Where one turn sends some rows of the set: a few examples, then the rows asked:
z717: [  7  -4  -9   9  22  69   5  29 -24  -1  -6 -27  49 -38 -31  15]
z598: [-23  18  16  65 -12  27  25  28  -6  58  29 -34  17  -7 -31  19]
z718: [  4 -16   0  -4   5  11  40  36 -18  62   9 -38  17 -12 -41  27]
z738: [-16  14 -22  64  16  21  46  17 -35 -19   6 -13  17 -17 -21   7]
z680: [-24  29 -22  -2  18  57  29   2  -5 -20  37 -44  -8 -26 -19  19]
z232: [-16  27   9 -20   0  29   7  24 -15 -12  17 -63   2 -24 -26 -20]
z815: [ 11 -13 -11  -8  -5   4  17  -2  -6  54  40 -47  10 -11 -30  18]
z221: [ -5  -4  19  -3 -11  10  24  33   3  39  39 -46   8  -1 -34  46]
z983: [ -3   8 -11  67  -4  23  10   1 -27 -29  21 -24  30 -16 -16   9]
z917: [ 11 -18 -13  -8   4   7  30  12 -17  65  19 -41  16 -15 -36  15]
z362: [ -5  -9  16  -1  -2  13  36  47  -8  50  19 -40  13  -5 -40  43]
z342: [ -5   8 -21  66  -3  22  19  -5 -38 -22  11 -31  20 -21 -19  -1]
z980: [ -8  18 -37  -6  37  52  25  -4  -2  -9  39 -19  17 -30 -16  10]
z565: [  2  -6   6  -6 -12   5  14   9   4  41  50 -50   6  -4 -29  34]
z879: [ -9   7   5  13   3  75  10  36 -28 -12  -7 -52  24 -34 -35  23]
z444: [-12  13  -9  58   2  19  23   1  -4  68  39 -23  23 -11 -25   2]
z935: [-10   9  -4  61   2  23  25  15 -10  72  25 -22  30 -13 -29   3]
z316: [-15  15 -12  65  15  21  37  23 -25 -27  15  -5  26 -12 -18  18]
z19: [  8   2 -31  -1  38  58  13   9 -12   1  17 -10  46 -36 -21   8]
z773: [ -8  11  -7  66   4  21  19  15 -21 -32  23 -11  33 -12 -16  19]
z950: [-25  23  -1   8   1  69  22  22 -18 -21  14 -61  -5 -28 -29  25]
z338: [-18  20  -2  59  -6  19  21   1   2  59  48 -31  12  -7 -23   9]
z827: [ -8  18  24 -15  -1  34  -6  41 -15 -12   8 -55  25 -24 -29 -11]
z958: [-12  11 -27  64   7  22  38   3 -42 -17   4 -26  13 -21 -21  -2]
z413: [-16  10   9  65  -4  27  26  28 -11  67  20 -27  27 -11 -33  12]
z893: [-11  24 -13 -29  36  20  28  27  -8   2  21 -24  19 -24 -21 -25]
z649: [ -1  12  20 -17  16  32  -2  50 -11  -6   6 -31  44 -24 -28 -10]
z768: [-24  22  10  62 -12  23  23  14   1  54  43 -36  10  -4 -26  18]
z355: [-18  30  -9 -26  19  22  24  18 -11  -4  23 -48  -1 -24 -22 -27]
z293: [ -2  15   1 -24  35  25  15  43  -7   1  12 -15  42 -24 -24 -17]

z815 goes to z565
z893 goes to z355
z958 goes to z342
Where do these go?
z935 goes to z444
z879 goes to z717

Where one turn sends some rows of the set: a few examples, then the rows asked:
z530: [ -4  -9   1 -22   0   3 -50 -38 -21   8  36  -2   9  20 -65  28 -30 -10
 -25   9   8   7 -33  -4   2  -9  26  19 -18   0 -50  -1 -28   2]
z315: [-10 -26 -28  31 -35 -24 -12  -1  19  -8  23 -10  28  12   4 -13  45   3
  -9   0   9  -7  -7  58 -15  -2  27   9 -21 -28 -25   4  -1   5]
z113: [-15   8  19  -6  -2 -19  16  -4 -20  -8 -14  -6  42  28   3  13 -41   6
 -55  -5  60   1  -1  15   5 -44  30  22 -12  -1 -17   9   1 -22]
z874: [  0 -11  -5  11   5  49 -11   9  -4 -12  46  -7  19 -13 -49  29  -8   7
   9  -7  43  28 -10  37 -13   0  49 -17  18  -6 -14 -10  -8  -7]
z276: [ -8  27  12   3 -23 -27  -4 -47 -10  -7  58 -30  16  46  10   5  17 -11
 -38   5  18 -30 -16  25 -27  -5 -11 -20  10 -27 -37   0 -10 -13]
z270: [-10   2  35   0  13   0  -8 -12  11 -20   9 -28  33  51 -69  28  -2   2
 -20  -1  19 -21 -23  20 -24 -32  39  41   0   5 -15  -8 -14 -19]
z357: [ -6  -5  -9 -24 -68  20 -14  12  11  21  17  12  45  24  -3  -3  -8  25
  -8  28   8  -3 -10   9  -3 -20  19  -1  30 -32 -40 -37  -3  -9]
z96: [-14 -11  13  -6 -20  19 -16  -1  -5  -7 -10 -19  36  12 -73  12  -4 -27
  27  -9  25 -10 -14  22 -15  -3  54 -25  -1 -22 -32 -10 -19 -21]
z866: [-15  -9 -16  23 -35  20   2  -8   9  -1  27 -30  14  34 -16 -11  52  33
 -26   3  24   6 -28  47  18  15  17  -2 -17 -42 -12   3  -1  -6]
z22: [-13   2  38 -19   3 -13  15   9   4  -5 -17 -21  29  39 -38  27 -11  10
 -39 -17  36  -2 -19  15  -5 -47  10  34  -2  -4  -2   7 -12 -38]
z493: [-19  31  33  -7 -22  14  11  -2  14  -8   1  10  16 -10 -14  33   2  13
   2  24  13  10  -6  25 -26 -27  31 -56   4 -20 -26 -12   2 -19]
z820: [-32 -16   0   1  12  39 -25 -38 -36  -8  35 -18  36  -2 -14  26 -37  -7
 -56 -17  23  -8 -41  24   6   9  20  -9  -7  19 -30  -2 -16 -10]
z384: [  9   7   1 -35  -4  -8 -28   1   4 -12  23 -43   0   7 -39  31 -26 -35
 -16  26  12  17 -35 -11 -12 -20   7  22   6 -12   3  19 -12 -23]
z796: [-11  18 -21 -11   8   2  12  -4 -30  -4   4   8  15   8  32  26   1  -9
 -19 -28  24   0  -2  -8  -4  -1  34  11 -12 -44 -36  15   7 -30]
z382: [ -9  -5 -16  -3 -23  13   7  -6  -1 -21 -49  -6  27 -13 -20  -2  13  28
 -63  18  26  20  -6  16  14  -5 -17   6  -1 -16 -39 -17 -18 -18]
z714: [  1   4  12  14  15 -10  -2 -23  -9  -9  31 -11  45  25  -7  -5 -39  11
 -65  -4  55  22  -8  18  -2 -34  61  21   9   7 -32  -6   2   3]
z159: [ -6   1  29  17  25   2 -13 -31   2 -27  48 -30  32  32 -31  24 -25  13
 -32   4  24   1 -21  28 -24 -26  69  18  12   9 -19 -13  -8  -4]
z623: [  1  12 -44  17  12  37  -4  11 -22  -9  32  20  18  -8 -16   5   5  -6
 -32  -2  48  19   0   4   1  -2  50  31   4 -18 -34  -7  16   3]
z310: [-30  10 -11  26 -12   2 -21 -24 -44 -32  -1 -10  10   7  -6  14  30   2
   7  37  36 -15 -19   6  22  -6  44  21   0 -32 -16   6   2   8]
z128: [-26  32  -7   9 -31  14 -16 -17   2 -16  50  -6  11  28 -21  -1  35   0
 -61  10  21 -36 -23   0 -17 -32 -21  21   4 -10 -43 -21  11  -7]
z467: [-21  -5   3   3 -45  24 -10   0  -5 -14  62  -7  26   2 -18  20   6  28
 -29   2  34   1 -18  17 -13 -35 -47  12   2  26 -23  -9  -3 -21]
z881: [  0 -27  30  12   4 -20  -4 -20   4  13  32   9  12  -4  14  10  21  19
  -2 -46   7  27 -11  17  16   5  10   7  16 -20 -38   6 -14 -15]
z909: [ 21  14 -15   0  -7  40   2  -6   5  26  14 -13  40  36 -39  12  31   9
 -11  11  54  36 -17  16 -13   0   1  14  40  -9 -27   8 -10  20]
z606: [-12 -16  11   7 -65 -29 -16 -15 -27 -19  38  -4  35   0 -42  -9 -10   5
 -12  30  39   1   0  25   0 -32 -15 -13 -18  13 -35 -11 -19 -16]
z139: [ -6  -4   4 -29  -8   0   1   3  -1  15 -22 -26  32  22 -20  -3   9 -27
  -5 -49  12  11 -31  -9  -9  -4  25  -2  12 -44 -33   9 -13 -38]
z146: [  2 -13   1   4 -19  17  -7 -28  37 -30 -27 -22  22  14 -12  52  29   2
 -11   6  27 -24  11  18 -11   0 -23  18 -13 -20 -28   1 -17 -18]
z365: [  5  -5   9   2 -46 -40 -16 -25 -16  -6  40 -47  37  26 -20 -44   2 -18
 -31  13  32  13 -31  19 -11 -13  -8 -17  24 -10 -22  -3 -23 -13]
z720: [-36  34  -8 -15  29  -3 -22 -28  11 -12  28 -17  14   4  -3 -22  23 -16
 -28  29  10  34 -45  -8  10   5  -6  22  -9 -22 -36  -8  -7  -6]
z885: [-20  37  -1  -9  27  19  -3 -12   8 -13  50  -2  26  12  -6  31  -2 -10
   7  34  29   6  -8  25  16  25 -33  18  -2   6 -24  -6   3  -9]
z478: [ 15   9  -4 -14   1 -12  15  -2  13 -10   6 -18  29   8 -22  40 -19 -61
 -42  14  38 -19  16  19 -13  -3  -7   5 -10  -8 -16  23  -4 -23]
z231: [ -16   -1   -1    6   10    9    8   -8    6  -10   11   -8   26  -24
  -28    7   -9  -37 -101  -13   36   -5  -13   21   15  -12   14  -16
    2  -12  -31   -6   -5  -18]
z150: [-33   6   7 -15  13 -26 -23 -60   4   6   9   3  54  11   0   5  12 -31
  -5   9  25   9 -19  17  -2   3  -3 -16 -31 -15 -61  -4 -35   1]
z94: [ 17   0   7   9 -13  11 -60 -21  55 -28  12 -40   0  17 -10  18  13  -9
  -3   0  12  -6 -38  11 -11  -3  11  15  23 -22  -5 -17  -3   3]
z52: [ 29  15   1  12 -13 -14 -62 -32   9  -6  17  12   6  24 -14  -4 -28   3
 -13  14  11  -1 -20  33   1  12  36 -11   4  -9 -46 -33  -4  25]
z549: [-37  -5  12 -14  -3   3 -28 -18  13  -7   8 -23  70 -16  -3   5  -4 -35
  -1   5  43  18 -46  27  17 -13 -20 -27  22   4 -13 -18 -27 -10]
z101: [  8   6 -12   0 -13  10 -16 -15 -32  -7  -7  -2  34   4  21  -5 -42  34
 -34  12  19  25 -23  45   4  24   0 -22  11  12 -29 -17 -11  -2]
z824: [-14  -3  10  11 -28  20 -14   7   8  -1 -20   1  63   9 -12 -43   3 -30
  -4  -9  16 -16 -23   0 -13   8  24  14   4  17 -41 -13  21 -10]
z587: [ -5 -26 -19  -3 -51 -18 -20  16  22   2  25   2  44   1  30  -4   4   5
   4   7  -5  -1  -9  37 -31 -22  23   4  22 -19 -26 -16  -2  -5]
z311: [-15   5  -2  -8 -57  46   4  -9  -5  13  22 -11  28  47 -14  12  12  45
 -11  26  26  -8 -15  25  20  11  12 -13   1 -41 -27 -17  -2 -14]
z624: [-22  23  10  -4  -2   0 -18   1  24 -10  19  19  37 -16 -56  16   5 -27
 -12  36  44   3  -7  26  43 -15 -16  -6   9  -6 -37 -38  -8  -1]

z276 goes to z606
z909 goes to z881
Where do these go?
z720 goes to z549
z139 goes to z874
z52 goes to z382
z159 goes to z113
z315 goes to z357
z478 goes to z530

